Each row is where one point has got to under a steady rotation. How many steps took it there?
The counts run from 0 to 590.
[164 142 112  88 103 158  86  70 176 121 126 154 101 137 110 129 146 126
  72 130 103 117 120 151 138  98 117 179 123 129 180 128 128 133 162 140
 132 129 121 100 147 190  87 119 159 154 108 162 136 139  97 131 108 110
 166 116 114 127 126  77 106  89 133 146 130 134 162 108  90  82  89 105
  96 124 127  72 112 127 135] | 509
[157 189 131 140 114 161 132 144 153 128 154 126 120 130 126 155 140 166
  80 136 117  93 132 108 145  82 170 140 148 136 185 122 131 153 125 130
 126 159 166 111 120 187 110 110 170  95  99 125 132 118 142 137 136 122
 157 140 126 148  72 130 114 139  99 174 105 117 137  74 138  56 129 114
 106 170  88 111 132  91 119] | 283
[182 153 129 126 135 146 143 133 169  89 148 149 141 137 125 132 141  90
 158 137 123 102 167 135 193  96 150 127 165 168 182 123 149 149 138 139
 117 136  48 106 153 125 125 137 174 136 135 138 132 117 150 108 119 121
 167 151  81 112 122 131 130 156 114 106 101 155 124 110  96  98 114  70
  79  91 108  91 123 137 118] | 78
[154 172 136 183 142 175 157 161 183  96 137 155  99 130 133 102 143 159
 119 105 100 154 139 149 115  87 115  83 179 148 129 127 142 140 132 111
 118 152 146 123 115 143 128 113 136 108 104 138 160 139 139 151 121 115
 216 104 127 171 129 114 106 141  87 136 137  98 156 104 152  90 114  77
 128 119  82 108 151 105 124] | 290
[172 163 111 172 135 136 142 150 154 119 147 159 125 101 105 117 129 117
 111 112 102 119 159 128 159 122 157 125 207 142 161 129 169 130 130 121
 132 146 116 101  98 135 118 116 161 105 130 111 127  85 136 149 120 138
 176 147 164 126 131 135 103 103 106 177 106  95 158  98 132  99 115  68
 128 147  56 107 167 110 117] | 287
[144 151 180 154 102 166 124 102 144 170 112 103 110 103  94 138 141 152
 142 151 103 134 146 154  49  93 132 142 175 122 152 103  82  91 135 121
 120 135 175 124 150 139 113 102 100 121  86  87 173 135  93 167 191 127
 158 106 118 126 120 125 135 140 115 155 139 111 164 143 159 137 127 130
  84 154 105 120  93  98 130] | 157
[166 185 142 119 104 135 137  96 111 145 139 104 124 127 123 176 134  86
 158 120 102  99 157 102 137  90 138 146 147 147 152  77 116 148 136 140
 129 166 110 136 126 110 142 134 159 161 102 117 152 115 132 128 152 112
 187 101  78 144 117 114 110 199 119 141  93 142 118 168 102 139 157 124
  53 152 103 148 122 104 101] | 213
[161 161 144 124  82 150 123  66 186 146 131 116  87  96 107 121 169 121
 168 145 111 126 159 130  58 121 105 125 155 129 145 113  99 100 132 134
 119 121 112 121 122 151  73  94 123 138 109 130 171 111  75 173 170 156
 184 149 107 126 112  86 109 116 105 154 123 152 165 137 116 120 130 141
  61 122 137  87 127 106 109] | 575
[137 160 167 141 173 117 121 177  99 138 168 138 161 147 119 109 141 130
 126 115 113  87  92 120 168 128 162 147 115 192 136 123 166 116 175 119
 141 137 140  95 132 137 156 141 147 115 106 132 226 152 154 141 117  81
 141 129 130 118 120 108 126 147 124 132 110 118 110 153  92 143  79  92
 112 130 107  99  94 157 128] | 130
[157 150 154 112 118 120 145 109 116 155 133 135 170 131 129 138 145 145
 182 145 158 114 143 118  75  77 116  94 127 178 161 136  88 134 147 100
 174 152  82 158 125  63  97 118 150 100  98 105 146 113 106 121 160 157
 165 137  94 125 110 120  99 190 107 126 124 153 119 128 145 155 138 178
 104  98 138 124 116 113 126] | 532
[149 126 123 150 158 124 140 126  85 122 132  93 140 161 113  99 106 152
 157 163 132  95 141  84 181 134 138 126 184 163 155 142 129 117 143 117
 205 170 140 119 131  86  58 164 149 172 116 131 125 111 113 119 140 109
  95  93 161 120 132 144 103 155 141 159 142  92 170 102 124 123 180 108
 121 169  85 125 132 127 155] | 320
[181 133 134 102 135 122 112 115 136 109 144 177 127 123 119 102 119  92
 164 131 141 143 186 161 113 133 106 147 172 155 136 140 138  74 152 126
 130 123  76  88 163  90 106 112 132 164 145 125 147 138  96 124 137 146
 177 125 116  70 185 115 143 125 149  90 149 134 167 166 142 143  87  99
 100  65 130  97 131 158 114] | 303
[203 158 141 104 118 158 122 124 149 133 131 187  92 118 146 149 155  94
 113  95 119 163 172 127 162 113 121 124 169 142 157 114 127 148 124 112
 102 110 103  90 155 158 135 154 126 112 136 106 160  90 118 129 147 123
 189 133  96 103 123 158  97 111 153 148 105 173 178 144 141  92 103 112
 126 108 126 136 138 121 128] | 344
[181 154 148 186 135 155 175 105 122 138 123 131  97 122 134 148 118 143
 133 108 108 152 157 130  94  97 152 112 185 114 141 119  92 156 104 108
 141 140 164 116 170 100 109 114 104 102  98 106 186 125 122 162 166  99
 176 125  78 157 138 167  85 160 131 138 155 130 154 134 177 122 162 105
 115 138  91 144 121 101 148] | 484
[171 136 106 104  82 158 146  89 155 138 174 136 122 127 121 118 124 112
 122 157 123 137 177 142 119  83 136 144 168 115 175 178  90 117 138 134
 143 127  92  83 159 128 139 129  96 128 109 168 131 158 112 143 149 106
 161 147  83  85 126 156 123 146 173  90 120 125 178 131 143 101 122  60
  95 104 110  81 121 127  96] | 442
[157 177 147 111 149 117 115 145 121 124 159 163 147 136 124 130 130  92
 149 140  96 107 163 130 157  94 177 172 145 169 170 121 123 127 139 145
  84 125 107  72 158 147 146 106 164 119 146 137 142 139 136 139 149 115
 128 154 108  80 103 147 126 171 146  94  98 165 129 154 119 111  87  78
  79 111 119  97 106 142 105] | 75
[149 143 164 131 131 103 136 123 120 146 149 152 100 129 124 110 147 105
 167 112 116 149 141  75  94 142  80 116 168 168 134  81 112 102 168 101
 160 155 127  96 125  97  37 141 131 147 119  85 154  87  91 132 170 148
 148 110 139 104 100 116  55 147 144 153 108 146 143 135 121 135 157 132
 107 111 136 128 119 125 155] | 253
[173 161 118 152 133 152 172  88 156 139 120 154 108 121  79 161 130 128
 140  76 108 116 140 138 144 105 119 162 169 153 159 111 132 146  83 128
 113 169 135 145 147 148  94  87 185 156 133 149 149 120 132 179 128 154
 192 139 101 169 154  85 115 152 109 138 151 137 148 110 122 103 148 150
  90 131  97  94 175 120 148] | 147
[137 115 139 137 141 139 130 115  86 169 110  78 124 155 115  96 142 163
 137 177 152  90 144  94 176 131 147 104 156 165 155 163 120  97 169 123
 198 133 128 110 112  99  72 163 124 156 119 125 157 122 125 129 143  89
 113 126 149 110 121 133 101 127 131 157 129  94 179 119 108 123 141 127
 104 188 108 114 112 127 148] | 321
[161 141 137 118  80 158 136  95 168 160 159 147 103  99  87 120 128  81
 114 125 105 140 150 142 117 119 101 138 179 109 162 143 120  99 151 115
 119 100 101  88 123 160 113 131  82 119 132 110 172 119 102 169 147 116
 193 122 124 120 151 105  97 140 150 138 112 120 163 136 106 122 123  56
 102 116  98  55 125 111  99] | 21
[189 158 133 137 134 131 124 141 130  84 171 195 134 115 108 122 109 100
 148 115 140 152 154 162 114 100 111 162 181 165 149 136 127 100 144 121
 114 168  90 100 172  87 121 106 154 153 140 123 140 129 119 135 140 171
 141 112 107  66 156 141 149 158 131  72 148 141 152 152 154 127 101  95
 118  56 118  83 138 165 106] | 302
[159 151 178 149 118 149 119 111 163 151 110 120 110 108  96 145 139  87
 160 132 106 123 154 147 172 142 145 128 138 133 133  97 162 126 166 104
 108 117 110  88 148 149  79 126 111 134 132  65 190  92 127 125 150 124
 179 104  92 148 148 116 127 131 113 139 154 141 144 145  88 155 114  99
  93 137  95  87  88 114 158] | 355
[162 194 137 114 103 186 128 113 155 101 137 164 104 142 148 148 161 143
 116 125 108 153 177 131  83  70 108 121 141 135 124 144  97 113 126 125
 116 133 135 124 104 174 148 111 135 152 102 168 152 159 112 155 176  98
 221 102 116 116 121 116 101 144 146 138  97 125 174 127 155  92 114 121
  98 119 136 112 138 100  97] | 14
[167 127 122 103 142 136 154 107  97 158 144 129 116 151 136 106 130  70
 141 122  96 136 155  90 158 137 124 117 165 147 172 126 110 125 159 100
 166  99 117  95 138 109 136 178 103 123 116 110 175 123 108 145 125  86
 168 133 120 121 127 132  65 127 168 125  96 137 163 159 106 123 127  63
  93 137 103 129 108 126 144] | 120
[139 184 151  93 117 173 133 134 142 146 144 153 132 160 114  99 155 194
 134 141 151 114 128 132  99 101 135 155 132 192 169 178  98  66 137 132
 129 143 136 137 115 158 120 117 156 116  98 152 143 148 105 175 121 142
 131 148 139 100 111  80 129 123 117 122 106 143 132  96 128  80  60 125
 102 103 141  63 141 124 105] | 240
[149 147 146 169 162 122 122 165 115 120 138 171 115 133 126 100 145 151
 119 127 160 143 161 118 143 162 112 101 145 164 129 161 148 106 128 107
 145  88 144  81 134 120  48 130 122 118 147 112 190 101 102 147 143 125
 127 146 175 113 151 140 113  80 146 153 155 143 195 125 153 111 109 134
 171 135 118 117 138 142 157] | 193
[158 141 148 105 175 122 123 119  73 129  78 128 156 146 115 117 151 172
  95 119 121 119 127 135 136 142 150 117 158 207 180 170 119 126 146  83
 173 123 142 133 117 113 152 135 144 106 101 100 151 104 118 142 107  95
 174 151 159 119 157 121  94  94 138 165 121 113 191 158 142 151  91 110
 148 135  90 146 134 113 149] | 329
[169 155 150 159 111 146 130 123 135 156 147 127 118 110 100 145 127 156
 142 137  90 111 116 147  52  83 133 130 199 127 174  91 102 107 132 117
 108 176 187 112 131 113  84  76 116 117  98  65 129 118 108 155 174 142
 149  86 119 130 122 155 122 171 115 131 140 106 143 144 185 121 149 109
 103 129  73 122 109 100 121] | 158
[138 175 134 175 160 100 133 142 136  98 124 121 174 149 106 117 145 145
 185 176 123  55 138 139 158 101 150 137 118 173 130 117 141 104 161 164
 158 156  98 120 121  93  86  94 185 173 121 135 141 135 141 115 142 132
 138 110 121 132 145  95 166 174  90 112 155  97 131 113 114 158 139 123
  98 127 106  83 110 137 141] | 364
[171 129 168 171 122 106 136 131 103 161 180 138 150 121 104 128  98  93
 140 118 123 117 102 104 120 148 121 153 183 143 153 114 111 124 154 119
 149 168 164  97 183  67  92 119 123 121 110 103 211 165 118 165 144 121
 101 133 116 114 126 145 117 172 145 130 151 124 125 155 129 142 131 117
 115 100 110 123 114 167 154] | 258
[168 195 135 143 114 124 120 118 128 113 162 141 125 105 144 139 161  99
 168 146 153  95 202 106 144  92 139 135 159 152 145 108 117 147 132 164
 140 170  97 114 133  65  94 118 169 150 134 134 139 112 123 105 180 157
 145 150  84  96  96 165 141 183 131 137 112 138 147 132 146 116 158 146
  82 137 146 145 125 109  91] | 210
[159 101 149 108 127 115  86 108 136 116 117 125 129 145 135  93 135 105
 119 139  90 130 134 140 149 127 126 126 155 153 168 119 151 126 188  99
 160 111 127  78 150 143  83 171 136 135  99  74 156  99  97 101 122  91
 136  89 143 120 135 119  90 108 115 132 123 140 155 119 100 132  93  41
 120 120  95 112  83 135 164] | 454
[161 108 143 149 129 155 144 105  96 150 118  82 104 160 120 125 105 149
 139 158 158 111 122 142 172 123 127 156 170 144 169 162 108 134 133 138
 167 169 162 115 206 101  74 160 139 164 102 140 164 179 120 141 130 101
  73 108 114 119 115 145 133 134 149 111 142 113 183 109 117  79 137  94
 117 134 108 125 113 149 155] | 317
[159 163 157 126 106 131 114 122 107 154 135 128 117 104 147 140 167 102
 169 159 158 108 193 123 146 120 152 135 155 161 151 121 121 140 151 151
 141 153  93 120 148  94 117 140 150 157 134 123 166 121 137 115 171 115
 147 151  93  81 109 154 149 162 144 151 100 156 160 162 135 135 124 136
  70 150 147 149 117 111  82] | 211
[172 168 119 174 140 128 146 144 125 117 143 157 170 115 100 143 133 152
 130 131 154 117 174 135 129  88 142 109 185 169 124 166 136 104  95 117
 161 160 105 142  93  81 125 106 153 150 132 128 132 106 153 148 142 140
 195 119 142 109 182 139 141 147 124 138 158  82 184 146 182 145 136 123
 123 112  83 117 177 120  97] | 430
[157 170 132 120 143 162 106 113  98 125 119 112 113 134 157 138 157 159
  98 162 156 104 188 113 209 109 177 131 145 161 146 165 128 142 114 133
 156 119 121  93 140 142 117 160 161 150 135 170 122 123 130 100 114  85
 130 157 111  95 129 161 134 114 146 148 122 133 201 116 131  87 113 116
 116 172 125 134 136 100 109] | 277
[166 172 156 152 142 134 102 150 187  84 144 192 102 112 141 102 164 143
 117 148 104 148 173 150  79  88 125 101 155 126 108 119 119 101 157 127
 125 121 122  95 105 142  83  85 106 124 115  97 159  86 103 108 167 132
 185 114 149 122 108 132 105  97 102 148 128 108 175 117 160 109 109 102
 131 110 114 104 118 102 119] | 293
[165 115 162 171 109 157 138  83 141 131 119  97  94 139 122 122 120 116
 173 136 123 153 142 160 100  91  81 106 176 111 139 111 106 122 160 100
 175 181 130 140 171 103  90 128  97 168  86 106 174 140 110 134 146 114
 168  73  86 155 150 116 108 157  91 130 150  94 166 138 133 131 145  92
  81  99 115 128 103 128 140] | 583
[158 189 124 122 101 149 126 118 168 113 178 183 118 136 126 150 144 147
  95 118  98 128 154 102  96  54 121 143 157 117 130 112  96 112 119 134
 109 155 128 106  96 146 122 107 137 145 104 157 123 127 125 140 181 117
 192  96 118 115  98 118 102 165 130 145  92 120 162 101 148  92 146 118
 100 135 126 102 133  88  83] | 15
